0: vec![402, 380, 662, 501, 441, 663, 391, 408, 630, 466, 574, 528, 422, 499, 454, 341, 721, 308, 396, 284, 639, 562, 571, 493, 769, 572, 387, 351, 468, 653, 587, 433, 315, 287, 481, 667]
1: vec![565, 663, 300, 538, 592, 327, 303, 578, 358, 435, 611, 528, 607, 582, 442, 605, 610, 570, 707, 701, 424, 532, 367, 619, 484, 561, 595, 417, 340, 340, 252, 584, 650, 577, 433, 645]
2: vec![429, 592, 442, 376, 337, 687, 574, 403, 689, 390, 475, 396, 409, 674, 561, 696, 353, 323, 544, 408, 573, 629, 565, 463, 642, 454, 338, 649, 598, 456, 544, 703, 313, 313, 484, 328]
3: vec![322, 461, 521, 280, 411, 622, 322, 376, 619, 579, 652, 671, 458, 543, 378, 459, 466, 422, 485, 431, 653, 566, 517, 601, 577, 571, 409, 508, 381, 523, 420, 544, 402, 373, 359, 474]
4: vec![550, 534, 648, 513, 433, 561, 719, 561, 569, 465, 396, 406, 438, 630, 624, 636, 479, 550, 354, 433, 440, 481, 526, 376, 439, 360, 443, 521, 692, 654, 763, 637, 434, 536, 617, 477]
5: vec![562, 696, 362, 538, 557, 563, 513, 579, 590, 338, 671, 509, 632, 483, 330, 510, 597, 496, 631, 598, 429, 564, 309, 659, 500, 660, 561, 341, 457, 412, 403, 495, 416, 497, 345, 596]
6: vec![305, 362, 546, 358, 693, 465, 428, 351, 462, 619, 467, 563, 396, 581, 570, 491, 578, 674, 393, 552, 628, 481, 633, 444, 397, 470, 671, 400, 420, 608, 518, 507, 548, 660, 584, 636]
7: vec![461, 442, 356, 419, 327, 582, 339, 464, 591, 568, 375, 470, 356, 400, 656, 396, 346, 409, 646, 545, 533, 480, 618, 343, 591, 344, 337, 673, 352, 352, 277, 394, 411, 417, 622, 346]
8: vec![407, 661, 458, 409, 385, 588, 380, 443, 601, 323, 518, 384, 418, 663, 525, 712, 326, 508, 541, 534, 574, 652, 547, 505, 480, 470, 483, 629, 423, 440, 396, 654, 407, 552, 434, 403]
9: vec![398, 294, 484, 355, 563, 387, 681, 384, 386, 706, 625, 740, 485, 621, 397, 610, 475, 335, 519, 393, 610, 434, 484, 595, 653, 602, 579, 521, 680, 491, 632, 621, 610, 341, 353, 456]
10: vec![533, 503, 571, 512, 591, 328, 518, 515, 328, 486, 619, 570, 594, 654, 382, 716, 382, 310, 443, 320, 441, 477, 362, 602, 677, 594, 644, 601, 507, 571, 555, 658, 663, 279, 373, 367]
11: vec![513, 604, 607, 334, 437, 641, 521, 476, 670, 288, 531, 360, 438, 637, 520, 573, 502, 367, 398, 325, 567, 652, 573, 411, 626, 435, 451, 523, 681, 555, 677, 645, 282, 440, 480, 555]
12: vec![346, 607, 674, 325, 578, 295, 664, 353, 297, 406, 393, 357, 297, 364, 636, 371, 452, 623, 323, 456, 653, 671, 674, 377, 375, 366, 574, 548, 676, 672, 753, 360, 696, 612, 588, 456]
13: vec![364, 598, 685, 312, 490, 536, 445, 357, 530, 390, 564, 467, 405, 326, 471, 318, 602, 497, 315, 371, 669, 696, 580, 491, 512, 543, 477, 417, 395, 679, 553, 343, 466, 466, 472, 603]
14: vec![536, 433, 536, 520, 574, 559, 567, 571, 555, 625, 572, 639, 582, 326, 464, 290, 353, 551, 498, 529, 424, 346, 411, 527, 475, 537, 550, 629, 589, 540, 598, 355, 453, 555, 497, 401]
15: vec![606, 473, 672, 520, 575, 445, 636, 597, 435, 533, 623, 620, 641, 640, 391, 636, 686, 544, 319, 403, 388, 396, 315, 579, 442, 596, 584, 338, 622, 695, 746, 643, 559, 548, 391, 667]
16: vec![650, 360, 282, 629, 438, 530, 607, 599, 531, 597, 575, 624, 638, 650, 410, 620, 639, 514, 715, 671, 348, 345, 302, 576, 484, 566, 414, 440, 681, 277, 463, 730, 477, 470, 364, 623]
17: vec![320, 500, 493, 688, 686, 436, 504, 316, 409, 544, 389, 452, 542, 545, 648, 553, 612, 655, 518, 632, 676, 587, 712, 355, 334, 340, 665, 378, 503, 451, 470, 543, 574, 643, 622, 622]
18: vec![485, 320, 361, 615, 522, 464, 655, 490, 443, 690, 293, 490, 346, 494, 325, 475, 630, 397, 638, 531, 469, 359, 617, 685, 621, 675, 517, 294, 634, 335, 477, 444, 604, 436, 675, 642]
19: vec![635, 628, 519, 597, 560, 623, 628, 608, 622, 329, 311, 242, 440, 399, 339, 417, 530, 322, 503, 382, 368, 521, 549, 651, 638, 674, 539, 509, 635, 500, 608, 424, 388, 328, 721, 492]
20: vec![537, 401, 499, 507, 464, 357, 515, 558, 356, 601, 321, 442, 386, 342, 298, 353, 558, 600, 506, 578, 447, 386, 594, 690, 410, 696, 470, 456, 519, 489, 509, 344, 637, 588, 658, 573]
21: vec![363, 547, 694, 386, 548, 717, 637, 383, 695, 486, 549, 524, 440, 404, 496, 393, 562, 582, 332, 449, 609, 590, 566, 500, 403, 489, 566, 423, 622, 690, 730, 402, 318, 577, 499, 544]
22: vec![580, 606, 365, 557, 628, 314, 324, 603, 320, 399, 610, 505, 621, 514, 410, 535, 579, 583, 625, 660, 403, 498, 348, 600, 441, 585, 637, 419, 317, 378, 267, 520, 683, 582, 400, 550]
23: vec![419, 483, 449, 390, 646, 336, 247, 358, 335, 433, 433, 400, 360, 705, 641, 755, 669, 509, 585, 563, 550, 593, 583, 486, 411, 373, 561, 424, 267, 419, 258, 698, 615, 567, 724, 724]
24: vec![475, 513, 387, 423, 487, 303, 617, 459, 303, 494, 587, 560, 492, 339, 448, 342, 503, 583, 608, 644, 552, 532, 475, 525, 424, 560, 495, 500, 617, 398, 509, 332, 691, 569, 460, 517]
25: vec![408, 364, 548, 383, 592, 627, 348, 421, 607, 657, 366, 527, 306, 558, 670, 559, 536, 701, 441, 608, 599, 451, 651, 331, 335, 341, 599, 441, 379, 554, 449, 566, 374, 677, 588, 533]
26: vec![322, 598, 594, 663, 659, 705, 636, 320, 693, 411, 385, 347, 546, 427, 647, 416, 556, 631, 410, 534, 689, 686, 727, 341, 369, 343, 701, 485, 652, 623, 711, 397, 302, 609, 629, 529]
27: vec![666, 623, 470, 605, 639, 289, 515, 650, 293, 395, 684, 558, 687, 472, 329, 476, 557, 396, 535, 453, 367, 479, 280, 665, 619, 661, 629, 433, 523, 456, 484, 473, 702, 394, 320, 541]
28: vec![481, 529, 441, 430, 666, 493, 646, 457, 488, 470, 388, 404, 360, 320, 648, 333, 665, 582, 561, 608, 540, 547, 616, 360, 417, 355, 668, 331, 652, 448, 569, 310, 513, 577, 595, 667]
29: vec![387, 373, 515, 321, 389, 591, 516, 356, 599, 634, 335, 481, 283, 553, 695, 575, 580, 580, 487, 552, 623, 483, 699, 312, 431, 314, 376, 428, 485, 509, 497, 563, 407, 556, 665, 543]
30: vec![763, 672, 532, 575, 587, 458, 318, 651, 484, 257, 426, 260, 531, 472, 566, 394, 561, 683, 439, 589, 380, 536, 479, 500, 352, 382, 652, 320, 350, 541, 421, 441, 520, 714, 603, 600]
31: vec![489, 565, 626, 485, 629, 439, 704, 531, 452, 452, 453, 436, 462, 653, 593, 642, 549, 581, 409, 488, 477, 526, 499, 417, 419, 434, 628, 315, 701, 601, 726, 643, 538, 617, 525, 588]
32: vec![356, 433, 648, 398, 443, 301, 593, 402, 307, 617, 653, 701, 534, 488, 370, 498, 359, 518, 360, 410, 570, 468, 441, 608, 484, 623, 482, 635, 617, 643, 709, 509, 702, 500, 351, 342]
33: vec![578, 562, 658, 505, 512, 657, 416, 562, 656, 453, 303, 331, 377, 601, 330, 614, 376, 442, 342, 339, 438, 485, 590, 654, 548, 671, 514, 642, 424, 670, 576, 615, 342, 442, 698, 369]
34: vec![555, 340, 649, 668, 682, 428, 551, 584, 470, 551, 683, 671, 692, 700, 341, 650, 398, 569, 338, 437, 348, 336, 266, 741, 442, 659, 746, 550, 499, 705, 656, 640, 572, 579, 364, 357]
35: vec![317, 633, 648, 665, 565, 572, 382, 303, 584, 360, 439, 355, 590, 345, 591, 357, 531, 561, 355, 440, 691, 729, 673, 412, 447, 424, 573, 489, 402, 623, 514, 366, 430, 551, 563, 531]
36: vec![450, 352, 297, 431, 306, 521, 559, 444, 528, 637, 519, 612, 475, 470, 519, 465, 520, 545, 699, 679, 522, 413, 517, 493, 469, 472, 304, 450, 533, 323, 391, 474, 485, 546, 482, 515]
37: vec![464, 441, 324, 391, 494, 552, 487, 454, 570, 557, 359, 435, 338, 419, 650, 413, 355, 672, 678, 759, 560, 490, 625, 348, 334, 365, 474, 626, 502, 328, 375, 436, 440, 663, 668, 380]
38: vec![694, 453, 431, 655, 533, 536, 356, 665, 525, 534, 606, 604, 673, 614, 406, 567, 495, 418, 579, 497, 319, 344, 305, 587, 570, 594, 552, 480, 366, 437, 346, 557, 468, 435, 426, 503]
39: vec![560, 386, 543, 478, 360, 333, 626, 565, 301, 590, 329, 439, 369, 291, 735, 276, 589, 511, 471, 488, 430, 392, 557, 318, 460, 318, 330, 448, 631, 528, 612, 291, 660, 493, 636, 534]
40: vec![521, 434, 455, 490, 626, 373, 466, 511, 374, 565, 618, 635, 564, 346, 406, 348, 502, 695, 549, 684, 486, 449, 402, 610, 308, 602, 622, 508, 463, 455, 442, 342, 626, 678, 379, 495]
41: vec![627, 428, 675, 597, 547, 590, 330, 632, 584, 594, 549, 606, 594, 676, 452, 654, 631, 390, 337, 297, 370, 341, 351, 565, 596, 550, 531, 393, 334, 657, 494, 667, 422, 400, 404, 602]
42: vec![548, 361, 410, 392, 676, 430, 438, 520, 424, 541, 552, 566, 504, 359, 468, 360, 474, 328, 577, 432, 490, 450, 458, 598, 676, 570, 612, 564, 427, 384, 357, 371, 607, 313, 414, 522]
43: vec![614, 286, 530, 620, 407, 663, 554, 640, 667, 664, 514, 619, 599, 367, 528, 363, 683, 520, 443, 467, 385, 303, 384, 483, 438, 492, 421, 280, 429, 579, 513, 325, 338, 535, 422, 662]
44: vec![510, 671, 677, 506, 664, 648, 374, 543, 668, 357, 565, 437, 540, 575, 465, 546, 607, 536, 347, 416, 491, 608, 477, 497, 486, 512, 672, 446, 381, 661, 534, 544, 353, 550, 466, 668]
45: vec![320, 602, 626, 679, 317, 307, 443, 321, 313, 401, 340, 309, 511, 383, 696, 405, 451, 473, 387, 399, 687, 699, 732, 311, 529, 309, 312, 522, 444, 618, 540, 397, 682, 475, 650, 463]
46: vec![652, 419, 630, 513, 684, 651, 646, 592, 671, 513, 398, 440, 457, 622, 625, 633, 454, 525, 361, 418, 409, 434, 527, 351, 426, 320, 689, 529, 664, 652, 747, 616, 322, 604, 650, 481]
47: vec![631, 432, 385, 671, 651, 534, 495, 667, 523, 554, 635, 640, 699, 581, 418, 588, 544, 702, 636, 750, 304, 325, 258, 643, 333, 614, 615, 275, 479, 446, 443, 611, 458, 660, 308, 582]
48: vec![326, 433, 454, 669, 407, 342, 690, 327, 358, 554, 427, 489, 564, 551, 594, 560, 321, 479, 537, 515, 703, 604, 689, 396, 535, 398, 435, 700, 718, 454, 631, 539, 642, 474, 570, 278]
49: vec![441, 419, 675, 409, 530, 321, 357, 440, 324, 598, 630, 667, 530, 469, 394, 466, 291, 356, 323, 262, 563, 471, 450, 620, 632, 615, 537, 700, 370, 679, 529, 463, 678, 366, 365, 293]
50: vec![595, 544, 313, 572, 354, 665, 467, 563, 668, 462, 323, 341, 417, 589, 681, 600, 367, 375, 676, 531, 404, 459, 555, 317, 598, 297, 348, 678, 469, 301, 332, 579, 340, 383, 645, 345]
51: vec![566, 322, 518, 592, 570, 539, 385, 567, 519, 591, 561, 615, 578, 333, 476, 319, 363, 354, 440, 356, 438, 404, 382, 549, 613, 533, 625, 678, 347, 528, 409, 323, 462, 303, 446, 359]
52: vec![572, 365, 483, 533, 545, 681, 486, 577, 693, 652, 452, 580, 484, 360, 585, 343, 665, 588, 514, 558, 448, 367, 503, 403, 415, 407, 555, 380, 452, 484, 459, 316, 322, 590, 523, 669]
53: vec![590, 389, 318, 504, 428, 596, 541, 632, 629, 518, 506, 523, 595, 625, 514, 672, 588, 585, 678, 686, 322, 320, 344, 475, 422, 477, 457, 468, 555, 298, 388, 628, 347, 589, 466, 466]
54: vec![350, 630, 345, 319, 692, 390, 386, 370, 389, 358, 681, 528, 502, 309, 333, 309, 677, 541, 664, 646, 637, 695, 477, 649, 453, 665, 664, 346, 373, 341, 287, 294, 611, 532, 340, 647]
55: vec![523, 625, 314, 512, 512, 425, 566, 553, 433, 373, 447, 368, 481, 537, 586, 539, 462, 358, 684, 532, 439, 541, 495, 434, 633, 415, 527, 543, 585, 322, 427, 546, 577, 360, 523, 453]
56: vec![527, 607, 500, 455, 617, 659, 630, 490, 560, 476, 658, 597, 601, 701, 401, 661, 323, 671, 502, 618, 464, 546, 357, 676, 353, 624, 726, 637, 590, 472, 547, 691, 363, 652, 295, 447]
57: vec![478, 667, 496, 414, 397, 595, 481, 395, 571, 306, 500, 361, 434, 633, 492, 623, 380, 480, 518, 499, 554, 700, 558, 553, 544, 463, 410, 642, 558, 470, 526, 648, 449, 565, 638, 352]
58: vec![713, 344, 293, 624, 643, 642, 379, 699, 642, 664, 609, 703, 680, 674, 402, 693, 619, 666, 690, 766, 312, 252, 283, 617, 305, 595, 656, 382, 396, 303, 270, 697, 352, 664, 363, 606]
59: vec![568, 515, 399, 628, 514, 437, 433, 711, 449, 511, 683, 640, 731, 629, 354, 570, 559, 376, 584, 470, 322, 366, 263, 654, 678, 648, 535, 387, 368, 437, 353, 566, 555, 377, 294, 589]
60: vec![355, 355, 467, 344, 486, 629, 637, 359, 626, 664, 334, 496, 258, 609, 714, 616, 589, 422, 545, 473, 641, 488, 723, 296, 582, 296, 514, 418, 644, 450, 579, 594, 377, 415, 668, 603]
61: vec![467, 310, 684, 491, 385, 545, 644, 481, 559, 684, 591, 699, 532, 482, 486, 529, 639, 393, 295, 270, 530, 383, 517, 582, 657, 529, 458, 394, 640, 677, 744, 521, 415, 380, 343, 482]
62: vec![462, 653, 588, 426, 487, 675, 311, 484, 682, 341, 499, 381, 457, 602, 529, 603, 627, 640, 420, 545, 530, 635, 516, 480, 362, 466, 490, 362, 308, 573, 414, 594, 329, 633, 484, 647]
63: vec![676, 593, 524, 649, 646, 518, 371, 680, 521, 413, 516, 445, 602, 439, 513, 429, 328, 518, 482, 500, 324, 437, 367, 493, 440, 481, 642, 696, 346, 522, 402, 432, 478, 507, 488, 345]
64: vec![623, 376, 601, 563, 684, 634, 428, 650, 671, 645, 505, 608, 546, 329, 500, 257, 733, 654, 377, 522, 370, 292, 392, 471, 304, 499, 698, 306, 423, 625, 528, 296, 352, 671, 426, 675]
65: vec![522, 638, 405, 417, 402, 645, 360, 417, 639, 466, 634, 566, 514, 301, 398, 319, 506, 473, 583, 544, 523, 561, 401, 639, 544, 617, 353, 495, 341, 402, 306, 332, 345, 486, 345, 500]
66: vec![475, 658, 613, 440, 677, 325, 572, 515, 310, 357, 493, 385, 466, 589, 561, 584, 618, 370, 385, 313, 498, 601, 536, 470, 605, 446, 657, 397, 561, 609, 634, 591, 687, 401, 562, 576]
67: vec![628, 601, 470, 579, 351, 475, 433, 636, 486, 364, 465, 379, 558, 453, 544, 476, 326, 544, 523, 551, 366, 486, 427, 462, 423, 437, 335, 661, 377, 476, 384, 456, 515, 583, 529, 322]
68: vec![430, 372, 606, 408, 546, 305, 375, 430, 304, 637, 668, 724, 529, 504, 351, 514, 393, 316, 394, 290, 577, 447, 431, 646, 692, 653, 537, 575, 337, 595, 444, 505, 682, 329, 325, 402]
69: vec![518, 651, 288, 501, 376, 455, 454, 535, 445, 338, 373, 291, 413, 531, 665, 529, 390, 506, 700, 654, 469, 593, 571, 348, 506, 342, 370, 597, 457, 310, 328, 527, 545, 502, 615, 390]
70: vec![657, 676, 570, 597, 460, 691, 651, 692, 690, 320, 661, 485, 697, 453, 328, 399, 439, 334, 428, 327, 327, 501, 274, 647, 658, 632, 438, 577, 612, 556, 619, 395, 310, 313, 360, 416]
71: vec![372, 647, 390, 346, 429, 685, 575, 376, 675, 351, 401, 311, 318, 699, 627, 719, 336, 368, 614, 489, 624, 698, 662, 357, 630, 370, 443, 681, 583, 381, 477, 719, 327, 375, 613, 340]
72: vec![631, 405, 285, 606, 578, 678, 657, 643, 679, 596, 486, 568, 572, 668, 537, 667, 503, 465, 712, 620, 352, 323, 401, 455, 524, 461, 563, 497, 659, 290, 458, 663, 321, 467, 513, 527]
73: vec![448, 662, 562, 423, 312, 470, 317, 470, 472, 332, 665, 495, 561, 582, 348, 617, 445, 652, 442, 567, 538, 634, 409, 622, 356, 640, 324, 530, 297, 561, 397, 612, 518, 641, 325, 433]
74: vec![603, 525, 701, 568, 530, 307, 347, 583, 310, 471, 691, 621, 682, 588, 334, 625, 331, 488, 307, 346, 414, 451, 305, 653, 508, 667, 534, 672, 367, 703, 560, 615, 686, 487, 334, 323]
75: vec![666, 294, 621, 624, 443, 300, 649, 661, 321, 712, 604, 732, 663, 317, 427, 345, 296, 366, 384, 312, 335, 242, 318, 578, 641, 569, 443, 696, 648, 620, 709, 335, 689, 383, 412, 314]
76: vec![452, 641, 534, 419, 624, 533, 318, 458, 533, 367, 622, 480, 527, 640, 391, 633, 442, 633, 470, 577, 541, 626, 438, 614, 370, 603, 634, 584, 317, 531, 382, 635, 463, 626, 380, 417]
77: vec![321, 666, 291, 721, 342, 453, 579, 344, 439, 344, 561, 430, 668, 318, 469, 290, 632, 386, 698, 561, 666, 733, 582, 541, 638, 543, 331, 398, 573, 293, 402, 316, 537, 363, 456, 599]

vec![323, 644, 359, 388, 641, 483, 535, 349, 508, 379, 594, 482, 447, 329, 401, 297, 600, 364, 625, 492, 621, 670, 497, 626, 684, 589, 594, 368, 581, 371, 452, 315, 545, 354, 370, 665] 54
vec![323, 382, 378, 665, 357, 542, 585, 311, 538, 630, 324, 468, 500, 643, 299, 641, 667, 496, 626, 586, 695, 540, 764, 692, 508, 697, 356, 343, 591, 373, 469, 633, 458, 489, 657, 659] 18
vec![261, 586, 575, 603, 694, 314, 682, 341, 332, 421, 304, 298, 442, 338, 703, 389, 467, 635, 364, 501, 715, 734, 730, 286, 325, 296, 720, 490, 663, 572, 672, 401, 659, 727, 779, 449] 12
vec![497, 455, 392, 442, 318, 349, 467, 476, 354, 550, 609, 609, 541, 369, 424, 373, 521, 305, 602, 436, 519, 465, 445, 587, 668, 576, 307, 449, 420, 404, 364, 384, 642, 300, 434, 536] 42
vec![691, 267, 516, 626, 653, 549, 556, 574, 517, 631, 656, 713, 643, 315, 439, 386, 331, 550, 478, 517, 389, 320, 319, 642, 450, 612, 517, 533, 473, 530, 498, 348, 480, 561, 439, 399] 14
vec![257, 582, 579, 585, 394, 691, 455, 310, 634, 424, 436, 395, 578, 369, 579, 429, 551, 469, 456, 454, 668, 674, 671, 346, 509, 361, 328, 344, 402, 610, 504, 413, 335, 459, 598, 560] 35
vec![528, 633, 641, 453, 628, 563, 628, 499, 575, 405, 319, 295, 364, 658, 322, 597, 379, 670, 372, 526, 474, 545, 617, 692, 353, 694, 635, 563, 625, 632, 696, 613, 434, 650, 652, 394] 33
vec![620, 310, 581, 584, 634, 482, 686, 630, 490, 687, 351, 526, 453, 334, 684, 341, 517, 346, 420, 319, 368, 283, 507, 314, 654, 329, 633, 499, 679, 580, 689, 351, 511, 347, 643, 494] 39
vec![683, 598, 533, 636, 309, 316, 455, 693, 314, 395, 303, 276, 451, 447, 329, 458, 492, 446, 469, 438, 335, 452, 518, 646, 562, 665, 298, 516, 475, 522, 501, 431, 694, 450, 697, 483] 20
vec![569, 458, 636, 531, 633, 343, 453, 612, 339, 572, 338, 437, 424, 673, 682, 680, 451, 322, 368, 277, 403, 384, 539, 327, 651, 304, 650, 592, 448, 642, 570, 685, 656, 323, 650, 447] 66
vec![379, 461, 627, 343, 572, 669, 441, 366, 671, 533, 584, 590, 453, 468, 432, 457, 309, 342, 375, 294, 624, 554, 530, 543, 650, 561, 572, 706, 428, 628, 546, 457, 334, 356, 405, 300] 3
vec![528, 396, 408, 453, 349, 611, 452, 533, 607, 583, 474, 540, 483, 365, 532, 463, 458, 643, 582, 667, 493, 407, 514, 454, 374, 452, 356, 559, 458, 415, 408, 384, 401, 609, 480, 376] 36
vec![508, 455, 442, 468, 536, 355, 344, 496, 357, 534, 595, 589, 531, 339, 431, 348, 481, 436, 559, 494, 507, 481, 432, 574, 566, 573, 533, 516, 343, 453, 351, 334, 642, 442, 400, 474] 42
vec![443, 459, 363, 454, 470, 433, 341, 460, 420, 549, 516, 550, 464, 378, 509, 393, 468, 415, 630, 535, 530, 483, 515, 500, 572, 493, 472, 510, 350, 373, 289, 391, 558, 422, 466, 474] 42
vec![447, 383, 504, 387, 312, 445, 713, 340, 442, 585, 397, 492, 292, 551, 631, 505, 259, 493, 470, 475, 599, 474, 575, 439, 634, 444, 394, 633, 613, 447, 543, 597, 598, 523, 502, 213] 48
vec![358, 605, 323, 348, 337, 538, 470, 375, 565, 407, 551, 462, 414, 343, 469, 370, 561, 420, 689, 579, 638, 670, 532, 517, 528, 533, 352, 442, 445, 298, 307, 376, 438, 405, 419, 576] 65
vec![369, 515, 322, 327, 568, 516, 503, 369, 515, 442, 628, 552, 466, 345, 373, 384, 674, 333, 728, 542, 623, 642, 504, 608, 654, 606, 631, 301, 525, 294, 366, 319, 482, 367, 363, 638] 54
vec![571, 357, 494, 548, 469, 454, 449, 566, 445, 638, 678, 728, 636, 368, 339, 374, 520, 634, 513, 607, 432, 350, 330, 649, 371, 652, 472, 476, 464, 488, 455, 374, 537, 636, 322, 516] 40
vec![712, 648, 614, 635, 619, 449, 466, 703, 461, 335, 510, 381, 612, 358, 498, 367, 648, 523, 387, 439, 306, 471, 355, 513, 497, 496, 647, 390, 468, 624, 576, 366, 549, 521, 506, 636] 30
vec![672, 478, 449, 511, 623, 346, 403, 606, 299, 441, 669, 580, 708, 563, 366, 553, 597, 391, 601, 499, 373, 462, 278, 629, 572, 652, 634, 460, 461, 453, 440, 477, 687, 389, 385, 590] 27
vec![683, 684, 592, 641, 655, 623, 361, 678, 609, 342, 337, 266, 471, 376, 684, 390, 482, 612, 412, 518, 334, 511, 495, 325, 408, 291, 676, 507, 358, 581, 459, 371, 381, 619, 625, 491] 30
vec![606, 437, 689, 493, 574, 503, 625, 653, 469, 513, 610, 582, 633, 577, 402, 609, 734, 572, 339, 436, 407, 426, 332, 570, 338, 587, 571, 282, 646, 704, 757, 618, 537, 579, 425, 616] 15
vec![343, 416, 505, 329, 583, 662, 406, 341, 668, 586, 602, 649, 446, 549, 422, 559, 449, 307, 500, 363, 651, 543, 540, 578, 685, 574, 582, 562, 413, 497, 434, 547, 339, 311, 412, 424] 3
vec![526, 411, 433, 525, 468, 303, 558, 519, 289, 590, 364, 473, 398, 369, 670, 406, 662, 559, 565, 592, 462, 395, 566, 329, 452, 331, 453, 351, 548, 443, 489, 373, 707, 575, 618, 658] 39
vec![505, 342, 327, 479, 523, 313, 701, 507, 312, 676, 385, 548, 387, 478, 654, 471, 396, 346, 680, 512, 499, 379, 590, 354, 643, 349, 521, 604, 683, 310, 495, 474, 685, 345, 600, 391] 55
vec![462, 363, 659, 432, 534, 455, 468, 446, 449, 638, 557, 641, 480, 492, 473, 512, 624, 617, 339, 468, 547, 431, 491, 529, 396, 531, 539, 381, 488, 671, 624, 486, 546, 609, 443, 630] 6
vec![653, 325, 648, 655, 451, 562, 332, 667, 564, 700, 346, 536, 485, 321, 691, 320, 426, 695, 356, 542, 329, 233, 500, 315, 302, 305, 462, 560, 327, 646, 481, 308, 440, 690, 646, 417] 52
vec![468, 399, 369, 434, 623, 611, 329, 484, 626, 610, 427, 524, 423, 411, 609, 406, 389, 366, 644, 507, 511, 421, 573, 391, 635, 378, 626, 623, 345, 364, 279, 426, 381, 367, 606, 359] 7
vec![444, 676, 614, 529, 437, 604, 637, 541, 647, 421, 659, 558, 632, 621, 405, 509, 415, 579, 343, 448, 462, 580, 368, 539, 403, 609, 415, 638, 692, 616, 731, 531, 360, 605, 315, 298] 56
vec![394, 699, 343, 718, 647, 400, 609, 338, 414, 289, 597, 418, 676, 653, 449, 704, 574, 360, 655, 511, 664, 753, 555, 457, 687, 575, 657, 339, 590, 301, 417, 704, 597, 392, 489, 569] 55
vec![462, 401, 632, 437, 651, 552, 347, 443, 575, 651, 403, 539, 325, 517, 577, 552, 610, 288, 418, 286, 581, 438, 633, 476, 726, 340, 564, 432, 413, 583, 498, 542, 428, 275, 586, 593] 0
vec![528, 416, 302, 423, 546, 446, 418, 496, 454, 664, 578, 679, 526, 468, 433, 401, 615, 663, 692, 754, 502, 399, 418, 610, 341, 603, 528, 428, 431, 288, 279, 490, 515, 668, 310, 621] 40
vec![404, 514, 315, 377, 329, 616, 374, 408, 611, 490, 626, 582, 513, 377, 402, 379, 611, 434, 681, 589, 582, 568, 476, 570, 541, 599, 343, 375, 407, 318, 293, 379, 377, 438, 365, 625] 65
vec![438, 658, 468, 370, 432, 433, 663, 452, 438, 426, 382, 357, 363, 676, 653, 697, 614, 663, 530, 636, 540, 588, 611, 346, 354, 346, 426, 373, 659, 443, 575, 694, 552, 665, 643, 642] 31
vec![567, 312, 520, 546, 393, 554, 654, 596, 565, 684, 633, 724, 631, 363, 391, 366, 467, 440, 478, 443, 398, 309, 340, 628, 531, 585, 347, 585, 564, 506, 556, 347, 461, 433, 361, 435] 14
vec![444, 468, 513, 373, 657, 551, 558, 552, 571, 383, 619, 497, 546, 737, 393, 700, 274, 692, 451, 601, 541, 612, 473, 521, 386, 622, 587, 480, 612, 532, 613, 721, 453, 649, 465, 441] 56
vec![325, 683, 329, 697, 320, 312, 461, 331, 318, 306, 661, 474, 751, 712, 359, 721, 674, 524, 668, 633, 675, 765, 501, 626, 481, 636, 338, 341, 451, 336, 339, 720, 688, 522, 351, 673] 1
vec![343, 522, 616, 299, 454, 447, 655, 339, 450, 449, 299, 318, 221, 425, 324, 440, 393, 598, 388, 494, 660, 641, 761, 680, 399, 676, 439, 610, 650, 612, 700, 429, 553, 589, 690, 417] 12
vec![393, 610, 304, 337, 603, 672, 659, 376, 679, 414, 452, 405, 359, 350, 586, 372, 502, 623, 717, 752, 635, 643, 652, 455, 414, 401, 583, 543, 658, 290, 470, 357, 321, 626, 564, 461] 37
vec![510, 461, 460, 481, 471, 591, 670, 478, 585, 515, 338, 398, 353, 322, 676, 321, 557, 534, 528, 538, 507, 493, 616, 322, 490, 312, 465, 425, 656, 461, 596, 313, 413, 553, 621, 611] 28
vec![611, 618, 442, 589, 521, 535, 673, 628, 542, 385, 406, 344, 494, 451, 616, 458, 683, 653, 545, 650, 374, 488, 478, 395, 347, 381, 520, 344, 650, 438, 555, 480, 460, 646, 573, 688] 28
vec![379, 370, 590, 381, 308, 557, 329, 417, 565, 663, 441, 579, 384, 568, 602, 494, 593, 326, 423, 314, 578, 434, 581, 430, 665, 415, 283, 398, 378, 601, 482, 526, 412, 321, 587, 607] 0
vec![317, 387, 439, 683, 636, 679, 580, 316, 675, 611, 579, 641, 688, 583, 452, 590, 470, 532, 560, 564, 674, 545, 557, 556, 477, 559, 634, 527, 569, 448, 509, 595, 319, 528, 416, 475] 56
vec![663, 304, 620, 585, 411, 614, 337, 653, 624, 693, 636, 731, 684, 322, 369, 355, 373, 294, 373, 252, 367, 285, 313, 632, 668, 612, 409, 650, 358, 640, 498, 328, 377, 331, 377, 357] 51
vec![387, 267, 455, 325, 618, 489, 665, 369, 532, 688, 473, 616, 317, 617, 598, 645, 320, 425, 572, 493, 657, 497, 682, 262, 596, 341, 557, 592, 594, 418, 511, 655, 463, 444, 661, 374] 60
vec![611, 654, 483, 571, 526, 537, 709, 606, 541, 321, 341, 254, 438, 438, 674, 455, 620, 680, 530, 648, 395, 555, 527, 315, 317, 315, 563, 407, 694, 484, 632, 409, 465, 678, 647, 582] 28
vec![658, 561, 560, 653, 302, 571, 570, 632, 554, 399, 453, 391, 563, 427, 593, 376, 605, 373, 435, 362, 325, 441, 406, 405, 598, 437, 258, 412, 531, 519, 537, 461, 431, 400, 558, 656] 43
vec![507, 457, 416, 481, 381, 662, 468, 474, 656, 560, 333, 428, 352, 371, 303, 376, 631, 693, 585, 699, 506, 463, 636, 714, 301, 699, 397, 367, 464, 421, 415, 368, 343, 686, 647, 639] 20
